In the rows, 128 means zero.
Each path is a new rotation, seen through one point. The rows after it are directions, each followed by how far the rotation turns it, in deg/step (0 if it stays put).
Each turn is a multiple of 5 degrees from 10 to 175, or 0.
Each row of a path follows its step; steps can be skipped.
path 1
step 0: [128 139 127 123 144 118 131 138 134 119 135 119 132 129 137 129 125 131
 113 134 134 133 128 140 131 120 114 144 126 130 133 126 128 133 137 117
 128 123 132 121 138 132 124 129 130 128 119 126 125 128 128 107 118 132
 123 143]
step 1: [121 123 128 113 132 133 137 119 123 137 128 120 120 141 123 120 137 122
 130 122 133 123 141 126 123 122 121 129 135 141 145 132 128 125 135 122
 118 121 120 131 134 124 139 137 137 123 121 113 120 126 126 126 131 118
 136 139]
step 2: [124 128 134 129 127 120 145 137 115 129 122 123 135 133 133 115 132 134
 131 136 137 129 131 140 127 136 136 143 146 131 129 136 129 129 122 128
 130 123 121 128 119 128 127 125 113 121 119 115 122 136 128 126 134 137
 127 114]
step 3: [128 136 126 127 132 124 121 132 126 133 133 108 114 132 127 125 116 130
 122 136 117 143 115 123 126 124 128 122 139 128 126 129 130 119 128 129
 125 130 115 123 127 117 131 138 115 116 124 129 123 123 144 114 139 132
 124 133]
step 4: [133 131 132 126 117 137 130 138 114 133 125 113 128 141 125 130 140 139
 127 131 131 120 127 124 112 129 121 137 117 114 128 147 127 121 122 123
 120 138 127 128 139 126 141 130 127 119 131 129 138 128 129 125 120 134
 131 138]
step 5: [119 132 132 130 119 127 125 135 132 132 125 127 136 131 123 114 114 142
 121 137 138 135 142 134 125 123 111 124 121 130 126 132 127 139 117 128
 142 128 135 127 128 127 127 143 126 116 137 121 125 139 132 124 133 117
 139 121]
step 6: [122 127 123 126 121 132 117 139 128 142 127 127 114 141 120 111 127 119
 134 135 140 125 130 135 125 129 147 115 121 118 126 131 124 130 130 135
 139 128 126 136 137 119 125 129 119 136 128 126 112 119 124 122 129 128
 124 134]
step 7: [145 123 138 135 127 130 123 136 128 136 130 133 126 140 127 132 138 141
 142 122 129 144 126 129 134 133 130 142 126 117 121 125 134 124 113 139
 139 120 130 133 125 126 121 125 128 111 133 125 129 118 127 126 128 122
 126 136]
step 8: [129 135 124 124 123 129 122 143 128 121 124 136 133 137 126 141 119 125
 133 140 128 127 133 125 125 135 131 118 115 130 127 116 141 116 126 136
 135 118 128 115 124 135 153 128 130 124 137 129 129 131 131 118 138 120
 127 132]
step 9: [121 119 126 128 128 128 132 126 128 136 125 140 128 137 118 131 127 125
 142 135 125 132 135 122 116 140 130 120 122 132 121 138 127 115 135 139
 132 152 133 130 120 121 124 133 127 128 137 125 140 119 117 140 127 122
 127 116]
Directions:
[131 129 130 127 128 126 127 126 126 130 125 129 127 128 127 131 129 129
 128 131 127 128 127 124 127 131 128 127 131 131 126 130 129 125 127 130
 129 126 123 120 128 127 129 124 127 129 125 127 132 126 131 127 130 127
 127 124] -> 65
[129 123 126 128 126 129 126 124 127 125 132 127 125 126 127 128 130 125
 128 129 131 126 127 130 127 128 129 127 127 129 131 133 128 127 129 128
 128 128 127 127 128 124 133 130 126 128 132 127 127 121 128 131 127 127
 125 129] -> 140
[129 129 123 126 130 130 125 128 127 129 128 129 122 129 127 128 128 128
 126 129 127 132 128 128 128 128 127 133 125 131 128 129 127 128 130 131
 129 132 125 131 131 128 124 128 130 130 124 128 131 128 127 129 130 128
 124 130] -> 120
path 2
step 0: [137 129 125 119 125 135 125 131 133 125 138 140 142 133 119 119 122 128
 118 139 133 134 120 130 122 134 133 124 137 127 133 128 135 113 110 133
 137 122 131 126 139 130 132 115 118 122 130 140 134 118 140 132 123 117
 137 138]
step 1: [120 132 138 116 116 120 120 113 145 130 121 117 135 129 127 134 127 142
 140 128 125 130 135 136 120 122 143 135 118 129 119 125 131 123 126 120
 133 128 136 116 132 140 117 132 128 113 134 125 127 125 130 136 126 118
 128 140]
step 2: [138 126 129 140 116 127 125 127 120 120 136 135 134 120 119 131 130 117
 134 138 130 129 134 142 120 132 122 148 129 122 130 124 119 115 143 134
 129 127 127 130 124 135 133 123 132 121 137 126 111 115 123 141 121 120
 139 132]
step 3: [129 127 135 119 119 127 131 122 135 118 115 135 122 124 125 120 110 137
 117 143 127 134 139 134 131 124 131 139 128 125 140 129 130 129 122 136
 126 128 130 129 131 132 134 128 123 131 119 147 122 110 145 126 116 130
 115 132]
step 4: [133 125 150 130 107 119 111 116 130 127 119 125 134 121 124 132 132 134
 127 132 129 127 118 123 138 122 125 120 130 110 134 128 123 115 115 128
 119 135 139 128 135 134 119 127 127 133 141 119 127 129 127 132 125 122
 130 131]
step 5: [149 127 127 128 120 122 117 116 118 111 125 128 132 123 137 118 128 129
 131 122 128 134 141 145 120 140 129 121 130 132 130 119 127 126 130 131
 135 127 127 128 126 121 121 123 114 127 116 127 117 132 129 140 114 124
 137 138]
step 6: [139 131 142 124 119 129 125 128 130 123 134 125 109 136 124 119 124 146
 137 144 139 119 133 139 123 138 126 135 129 130 134 135 109 124 126 125
 123 127 135 129 130 135 125 140 133 125 128 137 122 135 135 131 131 124
 109 126]
step 7: [138 124 127 132 119 131 131 122 129 132 137 127 111 120 132 131 125 127
 137 129 127 141 130 129 130 126 130 125 134 105 130 139 131 115 123 128
 115 141 133 141 132 118 121 124 127 125 140 132 126 129 135 136 116 143
 137 142]
step 8: [137 118 134 122 126 118 127 124 133 122 121 124 123 130 140 120 137 133
 123 126 123 126 118 135 125 130 146 120 136 137 126 128 111 120 134 139
 131 133 140 117 121 134 132 125 113 128 128 134 122 129 144 126 112 140
 137 121]
step 9: [146 127 136 133 107 136 126 126 134 124 125 130 127 135 126 140 126 131
 136 127 126 120 126 147 122 141 127 124 112 128 130 129 133 127 137 126
 112 126 124 126 135 128 122 135 130 138 140 138 132 140 140 128 134 127
 133 116]
Directions:
[135 128 127 126 127 128 128 128 134 126 127 130 130 127 127 128 131 128
 126 124 130 129 125 127 130 125 130 126 128 130 128 126 132 130 124 127
 127 128 129 126 127 130 128 128 129 126 128 127 125 133 129 128 126 125
 131 125] -> 90
